In the rows, zero is written as 128.
A state moves one step at a time under one of 7 hidden systems, and each row is a state written as 20 numbers. Each run below is a few steps of one system.
k257, path 1, 11 rows:
[[137  89 106 179 169 127 117 134  94 126 115 115 134 157  69 122 157 110
  200 133]
 [169 148 127  97 132 122 172 135 163 126  98 167  96 165  96 171 107 138
  164 103]
 [131 115 138 196 189  87 106 117 142  76 105 127 131 159 151 155 106 157
  110 134]
 [ 70  85 176 110  83 106 162 149 145  90 129 155 111 104 148 164 113 125
  132  87]
 [137 134 145 146 115  74 118 110 158 117 164  89  99 150 189  92 124  79
  110 157]
 [ 80 133 190  92 118 103 143 164 107 158 105 106 154 113  94  81 159 123
  118 151]
 [197 170 124 125 146 144 169 133 103 130 132 110 129 103 182  95 165 109
  146 130]
 [136 146 125 164 115 110  94 165 137 185 112 174 154  88 102 128 172 170
  141 163]
 [177 167 133 109 107 176 120 118 133 122 136 155 185 123 160 164 102 155
   90  88]
 [ 93  88 103 196 104 156  75 125 138 131 162 107 165 125 129 160 150 126
  137 109]
 [103 155 117  75  76 166 154 115 185 144 158 105 121 160  98 158 106 105
  140 105]]
k958, path 2:
[[ 98 130 126 106 159 113 141  72 126 120 153 108 107 179 165  85 143  75
  151 122]
 [ 89 159  98 101 140 114 114  96 133 138 187 176 113 129 116  83 134 165
  145 142]
 [169 163 127 106 152 114 112 122 116  90 183 120 140 184 120  90  91 167
  107 105]
 [100 115 132 106 130 138 145 150  81  62 174  94 120  93 128  96 102 177
   88 115]
 [106 108  75 117 129 160 122 139 134 109 131  88  61 145 117 155 103 168
   77  92]
 [ 76 113 133 128 111 142  82 121 132 153 124  61 142 157 137 122 133 113
   56 130]
 [ 54 121 130  75 176 142 139  77 114 145  90 134 109 168 144 107 137 106
  112 114]
 [113 123  87 121 134 119  78  56 119 140 158 173 119 143 159  95 105 117
  122 146]
 [143 132 134  68 133 120  96 113  83 143 151 165 160 157  85  67 104 152
  120 126]
 [161  86 109 123 153 126 131 123  62  62 167 107 104 135 127  89  91 134
  135 104]
 [ 96  90  80 135 119 142 101 166  96 126 163 103  92 106  87 113 138 183
  110 108]]
k797, path 3, 11 rows:
[[133  73 168 140  68 123 118 164 129  85 138 122 166 125 113 172  88 130
  118  94]
 [130 115 122 132 121 116 151 164 155 113 122 165  97 145  66 174 118 167
  175  93]
 [179 139 159 173 127  84 113 141 166  85 130 149 157 149 136 163  83 157
  119 129]
 [132 137 173 103 139  99 146 166 132 127 104 180 130 154 138 139 150 169
  120  60]
 [218 144 137 141 135 119 158 125 154 118 103 139 111 159 168 159 124  94
  156 103]
 [143 171 181 118  91  80 138 174 174 170 125 118 138 156 141 118 167 117
  122 119]
 [175 172 149 112 146 160 191 152 129 100 140  70 139 158 131 133 143 111
  150  91]
 [121 147 152 166  80 140 145 163 174 151 140 117 158 103 156 166 186 103
  154 112]
 [125 211 119 104 122 182 160 129 173 139 154 107 160 147  93 158 131 155
  131 122]
 [111 127 157 127  73 176 138 139 149 110 136 117 181  92 163 185 109 125
   90 100]
 [100 138 113  95  89 162 168 141 175 148 109 148  96 112  85 187 113 144
  144 117]]
k703, path 4:
[[160 163 109 170 126 123 103 118 192 164 130 141 132 183 138 171 155 118
  151 115]
 [138 157 174 162  99  78 144 143 177 105 153 168 158 110 140 145 126 133
  173 150]
 [173 128 132 124 129  75 163 159 140  93 139 166  63 141 140 132 118 157
  157  88]
 [158 124 144 107  61  88 148 181 141 126 164  77  83 114 103 102 112 116
  119 146]
 [117 151 150 103 174 126 172 160 127  98 107  58 106 169  81 121 121 151
  108 121]
 [147 166 107 154 151 162 151 144 137 142 106  46 103 105 157 138 159 121
   91 155]
 [121 185 114 126 136 167 130 143 157 159  85 144 150  97 101 167 125 186
   91 162]
 [169 127 131 131 111 178 147 107 146 109 100 146 153 109 168 198  92 109
  119 113]
 [108  79 123 134  92 147 153 153 116 115 122 172 118  64 101 173 126 139
  178 120]
 [157  75  80 141 104 146 113 128 135 123 144 114 101 169  77 164  99 105
  170  95]
 [115  96 136 191 135 116 119 143 131  91 155  80 160 133  79 134 128 114
  179 158]]
k856, path 5:
[[172 105 104 163 105 153 141 153 120 160 106 130 108  92 153 159 184  91
  172 112]
 [110 174 156 104  98  94 130 146 161 185 157 141 155 146  94  88 173 118
  165 149]
 [142 141 132 153 118 163 140 121 117  82 202  94 174 124 170 124 137 110
  154  96]
 [ 92 126 126 150 117 143 150 163 133 111 137 165 143  70  76 163 140 181
  176 135]
 [124 181 126 100  81 131 135 129 196 119 184 122 116 159 127 155  93 151
  100 104]
 [ 65  87 143 140 121 137 116 104 116  79 137 112 152  89 133 136  77 129
   97 159]
 [119 148  94 100 168 165 173 100 150 116  83 153  86 131 118 177  99 148
  136 133]
 [162 138 128 120  95 100  87 114 156 169  99 128 126 119 135 123  81 112
   67 195]
 [132 128 136  90 203 146 134  84  64 111  99 123 157 154 127  80 109 121
  116 139]
 [214 102  90 151 137 155 110 155  95 152  79 130 115 114 125 153 140 131
  122 121]
 [133 136 146 102 125  90  89 156 118 185 115 121 140 180  75  78 154 138
  115 131]]
k879, path 6:
[[133 131  75  93  85 152  89  83 139 173 160 154 120 133  95 113  95 112
  134 153]
 [ 76 162 124 130 153 147 127  80 178 129 123  93 151 176  94 151 104 112
  129 164]
 [118 108 119 184 155 140 141 134 130 123  71 100 128  93  94 164 136 118
  153 185]
 [184 122 101 176 157 127  80 165  96 162  99 116 145 141  92 114 160 154
  122 139]
 [134  83 169 157 135 101  71 140 100  96 133 119 187 173 141 121 121 134
   99  88]
 [124  39 134 125  88 101 125 137 117  99 122 162  93 129 127 156  97 104
  156  80]
 [146 133 115 109  96  80 135 135 173 161 151 133  69 177 103 116 136 101
  165 122]
 [ 88 177 182 119 163  91 177 130 175 125 115 109 129 173 132 124 168 116
  153 126]
 [152 140 144 149 155 131 190 158 115 111  94 127 109  80 172 146 171 125
  157 124]
 [182 156 116 111 115 141 117 156  87 165 153 140 141 107 160  83 175 149
  113 101]
 [ 98 136 140  85 108 160 123 111 109  99 181 125 161 141 181 116 115 140
   85  67]]
k879, path 7:
[[142 120 125 103 149 141 159  94  88  95 132  83 111 106 151  77  98  92
  116 174]
 [135 124  98  89 159 166 142 100  73 125 139 160 149 117  75  87 118 141
  176 145]
 [161 155 103 160 131 157 119  99 136  89 194 121 178 136 113 132  98 128
  164 147]
 [ 84 115 129 158  95 157 106 128 147 138 134 162 194  98  89 176 135 142
  160 133]
 [139 127  88 183 104 145  90 148 181 145 130  97 107 136 121 189 132 154
  103 120]
 [ 81 108 157 145 108  92  82 159 143 171  91  99 131 132 117 129 147 131
   70 150]
 [121  85 127 134 180  92 128 144 111 100  77 111  64 157 139 130 113 152
   86 104]
 [172  93 157 119 128  51 119 132  92 125 116 147  94 130 131  63 112  98
  141 162]
 [147 140 144  87 177 104 157 100 115 107 129 192 135 184 131 109 121 125
  182  91]
 [170 146 150 135 105 123 165 103 151 112 152 149 148 125 172 143 125  68
  195 127]
 [126 160 115 106 105 184 155 130 146 184 126 155 149 119 130 158 187 112
  172  93]]
k436, path 8 (11 x 20):
[[178 115  93 142 112 183 108 155 111 125 141 130 159 134  83 169 114 162
  131  85]
 [167  73  91 156 104 158 124 160 124 101 129 117 103 132 112 187 108 142
  133  70]
 [152  63 111 166 102 111 125 156 149 121  97 120  77 133 103 188 113 110
  152 114]
 [156  93 116 152 126 100 147 114 162 113  85 125  78 142 105 164  88  81
  167 163]
 [184 121 124 147 136 105 148 100 142 127  97 167 119 109 119 137  96  88
  181 192]
 [225 163 130 115 125 113 145 112 128 137 117 173 134 114 145 117 105 106
  156 158]
 [219 145 159  98 102 131 153 146 103 133 120 142 153 107 165 119 119 101
  126 116]
 [170 143 150  80  88 154 177 171 116 147 110  99 118 111 146 131 152 104
  126  90]
 [136 150 141 116  87 167 177 165 149 153 119  52 121 121 128 147 162  88
  131 118]
 [108 165 138 128 110 171 177 140 180 146 121  78 153 142  92 173 150  97
  157 134]
 [114 172 109 142 105 183 153 107 184 119 156 122 158 125 115 188 118 118
  160 134]]
k257, path 9:
[[123  91 111 153  69 167 115 129 133 116 175  70 131 122 168 153 128  89
  115  93]
 [ 90 146 116 112  94 140 124 125 175 192 133  73 107 152  87 122 146  87
  128 163]
 [119 181 126  99 192 172 170  98 114 124  93  85 146 137 101 116 124 129
  120 166]
 [122 118  95 156 167 146 158 114 100 108 113 173 116  66 110 136 136 148
  188 167]
 [179 122 113 118  97 106 109 106 144 122 134 208 122 111 117 140  61 145
  140 158]
 [149  64 152 144 123 113  76 125  95  95 122 124 178 154 115 133  76 124
   99 115]
 [132  61 137 120  89 140 143 148 120 128 118  91 103 158 129 154 140  65
  151  64]
 [131 156 134 133 153  92 137 119 177 173  94  88  86 193 131 124 160  87
  135 144]
 [ 76 171 169 108 202 122 172 122 129 118  72 143 143 133 131 130 154 153
  120 141]
 [124 142 133 150 147 110 156 112 120  85 153 188 122  76 196 127 143 146
  166 134]
 [136 129 152 129  69  70  91 138 146 137 179 193 146 105 129 100 110 148
  132 149]]
k703, path 10:
[[119 119 167 126 103 141 102 119 124 153 129  69 193 144 123 108 130  68
  109 159]
 [ 83 146 136 135 215 131 147 117 113 127  81 152 141 148 139 129 182 157
  146 110]
 [169 155  91 138  83 137  95 105 155 191 145 154 125 109 182 121 156 102
  124 142]
 [ 99 151 175  85 112 111 135 122 143 116 150 201 184 132  96 125  98 157
  146 120]
 [157  96 123 119 130 130 162 118 103  83 159 121  84 137 198 124 129  94
  152  64]
 [ 80 119 109 115  87 113 117 167 123 155 176 115 101 100  75  82 152 158
  129 142]
 [123 150 126 113 165 143 118  97 147 104 145  70 136 212 127 130  97 122
   85 107]
 [ 78 146 145 164 153 124 144 134 120 109 129 106 135  65 180 112 157 139
  107 172]
 [130 147  82 105 143 129 100 108 143 159  96 186  86 132 142 139 116 179
   76 123]
 [128 114 162  97  66 137 126  96 136 122 131 135 169  98 149 133  73  75
  114 157]
 [ 87  88 122  99 181 141 169 117  81  97  99 169 102 121 110 127 132 147
  169 103]]
k958, path 11:
[[105 112 154 154 131 132 177 133 137  56 129 122 128  79 169 169 103 133
  126 132]
 [109 134 109 134  88 135 120 141 184 151  94 152 102 100 109 192 105 164
   97 148]
 [151 129 174 139 116 109 114 119 154 144  66  92 168 155 135 143 104  77
   90 170]
 [ 97 119 141 117 161 124 166 101 106 138  61 163 116  76 134 123 130 100
  151 185]
 [190 134  78 159 141 126  89 100 139 162 103 179 126 125 120 141 120 128
  150 170]
 [185 131 164 133 124 132 104 151  84 149 112 136 216 114 102  98 139 120
  135 149]
 [167  92 121 141 154 156 175 147  82  87 106 145 117 100 139 154 140 119
  181  91]
 [140  95  98 182  70 143  97 165 149 152 156 135 127  93 111 168 154 137
  151 114]
 [134 122 183 131 113 112 139 174 152 149  99 103 164 177 106 150 170 100
  147  85]
 [ 91 114 158 158 128  95 169 119 157  95 132 143 107 106 187 146 158  91
  180 126]
 [125 176 122 130  98  87 125 138 197 167 133 193 102 117 118 145 138 161
  144 147]]
k436, path 12, 11 rows:
[[126 108 162  91 176 137 156 131  68 116  96  97 152 166 113  88 148 104
  139  95]
 [101 141 107 146 155 151 157 138 112 143 148 112 103 113 159 114 213 116
  168  99]
 [116 161 153 156 112  99 108 140 179 157 165 105 156 187 131 122 176 115
  142 109]
 [ 75 125 166 110 138 132 153  95 138  70 164 135 167 165 133 143 102 120
  157  91]
 [ 69 135 114 127  95 116 148 125 151 111 188 181  96  71 147 129 133 163
  148 130]
 [124 157 139 124  90  73  99 147 170 125 175 116 116 136 118  99  90 169
   79 166]
 [ 96 122 157 103 170 125 143 130  96  70 109 121 151 107 105 113  76 174
   86 157]
 [102 155  89 135 171 143 131 130 108 140 101 145  85  71 154 121 153 188
   84 151]
 [137 146 129 157 146 117  62 128 137 171  89 103 146 159 156 123 141 139
   50 144]
 [ 94  88 135  99 174 162 110  85  84 130  72 137 165 166 129 132 124 110
  107  97]
 [100  90  71 135 124 157 101  96  94 172 140 155 103 108 156 110 170 107
  148 111]]
k856, path 13:
[[165 119 142 157 118 135 118 108 123  93 138 168 159 102 219 157 111 128
  109  99]
 [109  94 144  82 110 106 139 134 100 126 116 212 129  98  79 111 106 151
  164 126]
 [183 122  99  89  81 137 144 121 139 119 174  92  81 157 130 122  88  93
  129 105]
 [ 86 100 128 147 139 130 136 141 102 128 112  67 128  94  76 102 131 108
  136 192]
 [147 206 110 131 183 162 170 130 164 134 108  88 110 158 143 152 159 149
  120 118]
 [131 140 170 163 105 107  79 147 137 150 109 148 192  94 158 128 138 148
   75 160]
 [114 127 148  80 158 149 138 104  93 103 129 182 166 164 140 126 123 148
  133  54]
 [169  52 102 148  59 133  96 140 122 136 128 149 113 109 119 164  97 101
  145 106]
 [ 89 122 127  93 138 100 139 112 143 139 137 107 100 185  57  92 118 105
  169 150]
 [162 134 101 190 154 143 138 117 147  90 140  52 104 130 165 141 125 100
  129 155]
 [ 98 167 151 144 177  93 149 153 133 132  89 152 137  98 103 115 157 185
  131 180]]
k797, path 14:
[[ 82 112 173 125 129  62 109 115 110 114 160 180 140 130 159  79 145 133
  142 118]
 [187 144  91 108 158 135 149  99  87 112 165 164 104 130 138  86 127 129
  182 116]
 [177 125 122 151  78 100  70 143 112 177 154 140 138 104 163  85 155 117
  109 147]
 [159 143  89  95 152 163 125 152  88 161 130  76 106 154  93  90 155 147
   99 109]
 [132  82 106 194 127 153  96 138 120 132 118  55 124 127 164 150 152  94
  103 120]
 [ 46 150 100 137 162 138 123 120 164 148 132  97  92 163 100 134 165 151
  122 131]
 [ 92 136 120 148 159 143 132  79 137  60 158 106 138 128 185 139  89 132
   95 131]
 [ 53 126 120  96 117 118 141 109 135 134 143 192  87  76 166 120 141 155
  126 126]
 [174 159  93 105 136 134 144  91 124 113 129 147  96  85 140 106  70 135
  117 193]
 [112 105 158 108  99 101 115 159  84 161  97 137 130  68 128  79 136 135
   89 169]
 [162 109 102 125 181 152 149 122  77 135  71 107 118 125  74 105 130 111
  160 166]]

Which system made each run below?
path 15:
[[ 68 154 167 128 170 137 178 130 136  83  92 102 147  96 126 145 122 153
  108 157]
 [127 124 124 148 108 118 166 113 132  98 156 151 104  49 173 130 122 113
  167 170]]
  k257
path 16:
[[128 102  68 176 164 125  97 144 106 108 133 114  79 106 111 125 120 187
  102 150]
 [151 102 128 162 116 113  64 118 129 130 102 105 153 134 118 136  75 128
   63 174]]
  k703
path 17, 2 rows:
[[ 83 129 155 113 165  86 165 135 145 133 107 134  81 169 135 114 181 118
  172  95]
 [119 161 118 159 120  71 110 114 167 128 181 166 100 124 190 102 150 143
  132 141]]
  k958
path 18 (2 x 20):
[[ 77 110 125 146  83 156  80 100 170 153 131 106 162 143 141 170 126  93
   97 130]
 [ 61 125 112  75 122 151 151 106 147  97 160 118 102 155  90 140  86 146
  119 100]]
  k797
path 19:
[[ 72 102 153 130 108  95  87 117 136 154 125 151 130 143 195 121 161 112
   91  87]
 [ 53 128 148  96 113  86 119  89 166 161 126 165 107 153 149 113 144 104
  131 131]]
  k703
path 20, 2 rows:
[[140 128 131 172 141 143 145 127 155  72 137 138 127 129 191 200 126 143
  123  76]
 [100 106 149 130  70  96 120 137 179 146 101 181 103 115 157 180 121 126
  117 108]]
  k436
path 21, 2 rows:
[[137 126  78 178 194 129 103 113  89 132 115 137 103 110 156 104 167 156
  121 152]
 [115 148 101 136 177 128  77  90 114 171 103 136 130 142 173  89 155 136
   75 153]]
  k797
path 22 (2 x 20):
[[133 121 118  97  44 138  90 159 117 175 181 115 141 112 115  98 137 134
   96 111]
 [163 101  77 132 118 178 134 164  99 108 145  67  96 123  86 143 111 148
  117 106]]
  k797
path 23, 2 rows:
[[182 163  97 115 128  95 139 116 162 116 156  99  63 154 126 107  79 119
  119 172]
 [154 121 182 151 140 109 139 149 100 103  87 140 187  80 108 125 110 138
  141 183]]
  k436
path 24, 2 rows:
[[110 110 157 200 110 136 106 140 154 115 118 102 189 105 125 175 133 111
  132 155]
 [ 64 157 130  99 155 157 144 115 150 133 120 169 157 157  75 150 135 175
  147 104]]
  k797
path 25, 2 rows:
[[189 185 155 152 158 129 185 144 150 102 122  89 149 135 134 134 132 116
  158 150]
 [103 164 181 137 111 136 143 160 143 155 119 138 195 108 145 136 193 127
  142 112]]
  k797
path 26 (2 x 20):
[[ 36 140 136  72  94 142 128 133 128 153 156 143 136 105 110 103 142 159
  106 117]
 [ 89 142 105  90 143 169 139  70 140 111 151 107 110 174 173 138 111 104
  103  87]]
  k703
path 27, 2 rows:
[[ 72 131 186 131  89 105 149 156 170 111 109 105 144  92 133 156 115 137
   91 152]
 [109 125 106 112 163 123 171 115 157 117  71 133  47 138 142 170 115 130
  122 117]]
  k703
path 28, 2 rows:
[[173 127 135 100  70 105 171 137 151  95 171 106  81 119 128 124  89  92
  155 132]
 [115 152 118 135 111 106 158 163 164 131 148  79  86 117  58 118 121 138
  148 186]]
  k958
path 29 (2 x 20):
[[ 92  98 162 147 114  68  92 128 113 171 105 170 144 102 145  88 164 108
  139 163]
 [131 160 126  71 171 106 138  88 114 133 144 122 103 192 132  65 120 110
  130 130]]
  k436
path 30 (2 x 20):
[[183 156 110 168 121 133  82 105 171 137 149 154 175 164 112 158 107 129
  147 140]
 [ 95 103 155 134 117 158 123 134 142  97 133 121 189 158  79 181 102 137
  138  92]]
  k257
path 31, 2 rows:
[[138  65 151 115 117 149 118 117  74 141 110 142 179 144 137 119 149  69
  164  81]
 [157  93  92 118 101 164 135 130 125 121 167  94 104 172 117 144 132  87
  174  63]]
  k879
path 32:
[[137 144 118 166  93 125 110 130 193 156 150 163 131 155 155 177 161 119
  155  95]
 [ 79 114 157 145 110  80 109  95 140 106 181 174 165 130 125 100 113 117
  169 150]]
  k856
path 33, 2 rows:
[[140 120 110 171 161 133  69 146 101 148  83 133 163 102 105 132 129 180
   79 163]
 [150 108  88 125 186 157  94 107  98 134  78 137 118 176 136 142 120 149
   83  90]]
  k436
path 34, 2 rows:
[[179 138 153 112 126 111 117 107  97 137 134 158 151 122 214  89 138 100
  107 115]
 [ 94 121 159  63 101 112 130 152  92 161 125 184 137 108 124  86 151 154
  118 103]]
  k703
path 35, 2 rows:
[[130 111 139 161 130 139 172 138 121 117 118  80 128  97 110 130 151  73
  194 171]
 [ 83 167 142 149 130 131 116 122 147 150 147 135 194 118  77 118 156 138
  172 175]]
  k797
